In the rows, 128 means zero.
Each named move below is a turn or a mirror, shown by a few rows before and after it. Which moves, in which order, take the first row of each later pair to the second? The first pair is answered.
C (before -> after):
[143 140 122 115 102  93 123 155 107 130 176 132 125 127  91 109 144 119
 124 100] -> [120 133 137 124  91 102 144 172 119 140 169 149 111 159 110 127 126 146
 133 144]
[112 145  91 120 136 141  92 123 158 123 111 126 118 126  81 104 123  98
  86  78] -> [ 79 134 109 133 120 155 123 146 175 137 100 149 100 171 108 123 102 136
 102 141]
[122 108 134 109 157 127 142 129 115 161 142  93 148 131 139 135 157 144
  87 111] -> [112 104 140 113 151 129 151 139 120 164 135 102 143 145 147 143 148 157
  95 129]
Y (before -> after):
[129 114 167 166  88 101 116 166  76 157 165 133 104 160 139 125 116 126
 120 176] -> [144 114 190 165 110  99 100 142  66 159 156 100 125 131 158 120 120 104
 106 141]
[144 177 132 117 131 126  83 165 126 116 135 125 107 125  83 118 117  92
 128 143] -> [147 172 134 117 139 123  80 162 122 114 136 119 115 118  86 118 117  86
 125 134]
[120 124 172 134 112  98 120 124 128 137 131  83 114 108 139 109 134 116
 125 108] -> [104 127 150 136  88  95 142 150 134 139 137 119  90 139 115 115 131 139
 140 143]
B (before -> after):
[135 154  75 126 120 123 125 127 127 113 141 159 120 117  84 114 153 133
 147 128] -> [132 157  77 132 117 123 124 131 124 110 145 157 117 119  84 114 154 136
 147 133]
[136 104 179 111 149 116 130  64 123 118 100  64 149  75 156 156 117  96
 128 117] -> [129  99 166  99 156 127 150  59 147 115  72  85 155  96 153 163 125 117
 146 127]
[141 132 128 141 106 140 100 126 128 143 146  99 136 136 110 124 128  88
 116  91] -> [143 128 121 134 119 147 105 113 144 138 125 103 152 137 108 127 133  92
 127  80]
[135 137  74 109 106 104 142 137 138 124 149 173 104 139  67 110 152 139
 150 108] -> [138 138  78 115 101  99 137 142 130 126 163 169  95 139  71 113 149 137
 142 114]
H (before -> after):
[118  92 182 157 118 130 117 154 118 143 128  79 138 115 160 154 119 134
  97 124] -> [120 123  95 145  88 132 127 182 120 121 148 140  97 142  83 146 139 150
 125 156]
[115 134 129 144 110 124 132 141 122 137 152 140 115 127 129 147 111 120
 124 153] -> [122 143 118 146 121 146 129 125 121 124 129 132 123 124 139 148 102 113
 123 155]
[161 138 178 133 148 122 106 145  78 135 123  77 153  89 168 106  84  79
  71 110] -> [150 144 123 120  97  84 128 203  78 145 176 154  98 124  73  98 115 112
  98 135]
D (before -> after):
[104 162 136 158 134 121 101 136 109 152 109 135 109 150 139 129 125 116
 153 120] -> [109 167 124 153 132 125 100 129 109 144 106 134 106 150 134 129 132 109
 153 120]
[123 121 145 134  97 132 155 131 130 133 117 133 100 138 134 152  96 164
 111 154] -> [137 138 108 133  99 146 148 125 129 112 113 137  96 136 117 149  96 154
 114 156]
[146 115  75 103 140 157 130 124 151 100  85 117 159 119 145 127 103 123
 144 111] -> [129  87 127 108 148 138 135 127 156 127  87 111 172 115 171 138 100 133
 140 103]
[123 136 115 111  92  88 131 115 146 147 170 166 148 113  67 110 152 138
 129  76] -> [123 135 118 111  92  89 131 113 145 148 164 164 152 115  67 108 150 139
 128  75]
Then:
(2 to 3 moves a pair)
[141 122 133 115 139  94 118 120 131 123 139 120 137  98 138 105 145 109
 122  69] -> [108 108 142 114 136 115 156 137 167 133 100 153 132 152 155 130 125 157
 153 127] | B then C
[121 110 161 118 112 153 143 123 140 149 114 158  91 141 132 163 110 163
 141 163] -> [122 110 165 114 119 153 144 110 146 143 104 156 102 140 138 160 110 165
 144 156] | Y then B then Y
[ 75  94 124 144 119  98 167 137 149 142 103 197 128 211 111 129 135 146
 173 153] -> [118 114  75 122 131  79 132 117 127 122 129 188 137 159  53  99 174 102
 162  77] | C then Y
[141 151 112 120 133  96 108 134 126 131 138 116 118  96  79  95 154 114
 130  82] -> [131 123 154 114 154  95 122 120 142 151 113 114 143 103 107 106 149 130
 135  67] | H then B then H
[141  99 184 120 168 132 118  84 134 133 100  78 174 101 174 124 127 102
 105  77] -> [113 122 133 130 142 187 154 100 164 114  57 120 149 166 179 145  98 143
 143 178] | Y then H
[135 127  91  97 163 143 140 121 159 128 122 145 157 132  81 121 146 152
 155 106] -> [116 105 130 102 157 117 150 141 160 158 142 153 150 139  89 125 144 167
 151 107] | H then H then C
[116 159  88 125  89 158 132 139 142  95 117 160 106 152 138 126 103 140
 138 147] -> [136 164 101 140  91 145 101 131 110  98 148 122 106 113 142 114 101 105
 107 119] | B then B then B
[120 120 196 122 132 105 125 136 119 154 138 112 127 109 146 136 120 127
 111 109] -> [108 125 155 107 125 113 157 146 148 146 114 160 114 151 115 143 128 159
 146 141] | B then B then Y
[107  97 190 130 134 122 118  74 143 146 116 127 156 116 145 127 147 129
 137  77] -> [122 116 167 131 135 135 105  62 133 128 115 116 153 102 138 119 149 108
 133  69] | Y then D then Y
[196 128 150 103 129 142 165 139 150 161 128 146 113 122 114 166 131 165
 148 162] -> [208 128 149  98 149 147 157 116 151 154 111 126 132 105 130 162 134 150
 145 137] | D then Y then B
[131 113 169 120 116  77 131 136 136 149 179 117 135 110 126 141 160 125
 123 100] -> [132 104 153  99 138  88 153 117 170 142 131 136 161 119 124 144 171 137
 149  89] | B then B then B
[109 190  76 142 126 200 129  99  93 127 113 102 123 129 170 124 109 109
 156 168] -> [108 188  43 125 113 169 147 127 105 133 131 155 111 147 106 119 142 131
 177 163] | D then H then H
[127  92 169 120 155 124 142 125 172 153 139 151 125 136 117 162 128 144
 132 134] -> [141  92 169 118 167 118 131 112 164 150 140 135 137 113 121 157 134 123
 120 106] | Y then C
[ 93 107 144 126 110  96 154 169 142 147 169 146 133 150  89 137 116 136
 117 145] -> [116  98 163 115 153 100 135 124 144 141 139 106 179 108 120 129 125 106
 105  86] | Y then B
[116 142 132 139 135 160 137 112 154 107 111 138 146 126 137 140 112 140
 154 163] -> [103 125 158 138 117 119 143 139 151 134 152 153 132 129 116 136 122 154
 149 157] | Y then D then H
[141 128 121 105 154 111 118 113 133 121 126 128 152 114  99 118 153 115
 126  78] -> [115 120 137 106 157 137 147 110 161 124  84 139 160 151 137 138 132 145
 143 123] | B then C then H
[157 147 105 123 150 145  97  87 113 103 121  92 151  95 119 111 145  81
 120  91] -> [108 144 109 140 125 176 143 119 139 112  90 128 124 168 150 139 101 138
 149 193] | C then D
[114 155 134 125  93 115 131 172 138 134 163 142 116 135 105 131 145 146
 124 126] -> [112 152 143 128  92 114 129 170 132 137 170 134 114 128 116 131 139 141
 119 129] | B then C
[148 118 149 127 141 120 116 118 119 148 156 109 139 105 125 125 140 110
 107  84] -> [123 136 105 134 115 156 144 135 140 128 127 148 113 162 120 138 118 146
 137 164] | C then H
[111 165  97  95 113 140  95 153 119 134 149 166 127 129  69 119 129  94
 109 143] -> [ 78 136 166 110 112 136 115 166 131 167 143 161 130 152 127 141 104 123
 106 176] | H then C then H
[143 110 190  97 184  74 135 108 132 165 132  97 161 110 163 143 147 134
 133  48] -> [112 110 146  88 156  83 181 145 168 165 117 172 125 178 127 157 146 189
 177 117] | B then Y
[136 185  78 150  97 164 107 153  87 102 158 112  86 137 125 131  91 128
 135 188] -> [126 173 121 160 110 176 110 143  90 112 135  84 105 136 175 142  74 130
 125 192] | Y then C
[142 131 136 129 114 131 104 114 128 137 158 121 128 111 130 131 130 125
 101 120] -> [138 118 139 112 119 120 121 116 147 146 150 142 135 119 114 130 146 140
 114 106] | B then B then H
[150 138  83 116 127 111 114 108 130 103 149 155 134  80  87  99 160 104
 121  89] -> [100 108 137 132  94  89 155 155 141 146 171 185 106 133 107 119 136 158
 133 152] | H then D then Y
[155 148  79 125 131 124 107 122 117 114 144 139 111 105  68 114 149  95
 127  89] -> [147 147 101 147 107 120 102 144  94 124 177 126  93 104  80 114 133  97
 112 117] | C then B then C
[ 93  97 181 115 104 115 172 117 169 170 134 132 144 157 138 137 129 174
 143 146] -> [151 153  69 107  96 124 121 104 138 118 164 131 125 113  56 102 160 116
 135 109] | B then C then H
[114 115 206 154 150 124 113 140 114 148 137  74 119 121 207 142  94 107
 105 156] -> [121 161  96 153 111 161 124 164 116 108 137 132  69 158 139 135  94 121
 135 221] | Y then D
[115 105  75 170 113 158 158 143 111  82 103 184  84 160 123 168  76 139
 119 158] -> [ 99  65 171 182 123 124 155 147 108 125 117 150 108 144 175 176  68 144
  96 132] | C then H then C
[100  98 197 148 136  81  97 147 126 148 179 120 130  87 145  93 126 114
  92 107] -> [ 80 107 141 132 110  92 135 179 155 140 167 193  97 144  97 100 135 158
 134 161] | B then Y
[ 97  90 162 103 123  95 130 181 147 183 172 175  98 131 114 149 135 188
 162 108] -> [109  91 201 108 165 140 108 128 148 174 117 106 147 104 198 154 108 159
 142  86] | H then H
[154 129 163 182 119 114  94 146  92 120 189  84 103 104 158 119 125  83
 117 103] -> [120 110 141 167  93  98 145 184 130 140 185 158  82 168 116 131 139 146
 162 151] | B then H then C
[116 101 182 132 130 109 143 144 147 145 130 127 150 117 169 136 126 145
 123 111] -> [126 147 113 140 123 170 134 129 147  98  98 124 136 130 168 136 104 130
 132 158] | Y then D then H
[119 149  91 130 106 151 128 143 134 113 124 138 109 147 121 131 105 131
 135 162] -> [139 146 121 135 123 146 100 122 115 115 135  93 128 107 143 124 105  98
 108 122] | B then Y
[154 150  97 114 119 151  91 106  86 112 125 111 105  76 112 111 116 112
 129 110] -> [151 117 146 101 143 124 101  98 101 136 116 104 131  71 124 112 132 121
 133  73] | H then B
[111  92 162 130 109  88 147 136 143 157 135 146  90 135  95 137 140 138
 137 135] -> [129 135 102 134 119 162 131  98 144 109  76 128  93 137 115 138 114 116
 140 171] | D then H then Y
[156 147  88 153  96 116 115 155  98 111 177 143  84 116  81 121 131 118
 132 138] -> [158 121 146 142 160 154 120  86 128 109  90  89 156  97 173 134 114 107
 126 105] | H then D then B
[120 113 160 113 147 130 138 128 127 133  90 115 162 115 156 125 136 112
 113  94] -> [129 123 115 105 126 105 134 152 121 128 127 149 136 119  92 112 162 114
 126  90] | C then H then C
[102 105 171 145 126 146 126 141 147 159 106 110 144 152 189 145 109 143
 114 132] -> [ 94 111 157 149 103 141 129 161 143 159 126 126 124 170 172 142 104 151
 119 152] | B then B then Y
[126 133 108 121 111 106 140 161 136 132 151 156 107 141  76 126 145 141
 135 134] -> [157 143 116 118 147 125 107 114 125 116 128 108 142  97 109 117 146 102
 112  86] | Y then H then H
[108 130  98 129 113 147 158 139 139 121 116 152 116 163 145 129 124 150
 123 194] -> [147 150  86 129 129 160 116  99 112  96 117 103 135 110 151 112 131  93
  98 144] | B then D then Y
[116  81 155 112 176 121 170  84 170 141  56 139 170 160 158 138 131 170
 158 119] -> [125 104 104 108 167 140 173  84 175 116  49 158 161 170 132 134 134 168
 172 136] | H then H
[121 128  82 110 138 140 150 118 160 113 122 181 112 147  72 134 136 155
 161 128] -> [127  98 166 107 171 105 135  93 150 143 129 128 154 103 114 136 144 136
 135  60] | C then Y then D
[136 157 134 159 127 135  83 122 104 102 142  86 142 109 128 126 111 113
 115 118] -> [105 143 149 168 104 131 112 154 115 119 145 115 117 149 128 141 100 152
 128 162] | C then H
[135 115 137 118 154  63 135 160 137 144 168 134 140 103  88 129 171 114
 129  71] -> [100 103 151 125 140  81 177 175 167 156 141 163 130 155 114 152 150 159
 152 128] | B then C
[125 130 124 123 132 104 133 131 113 139 150 126 130 105 115 120 146 126
 126  99] -> [121 124 136 125 149 119 136 116 120 137 121 114 144 104 140 127 139 126
 124  95] | H then B then H
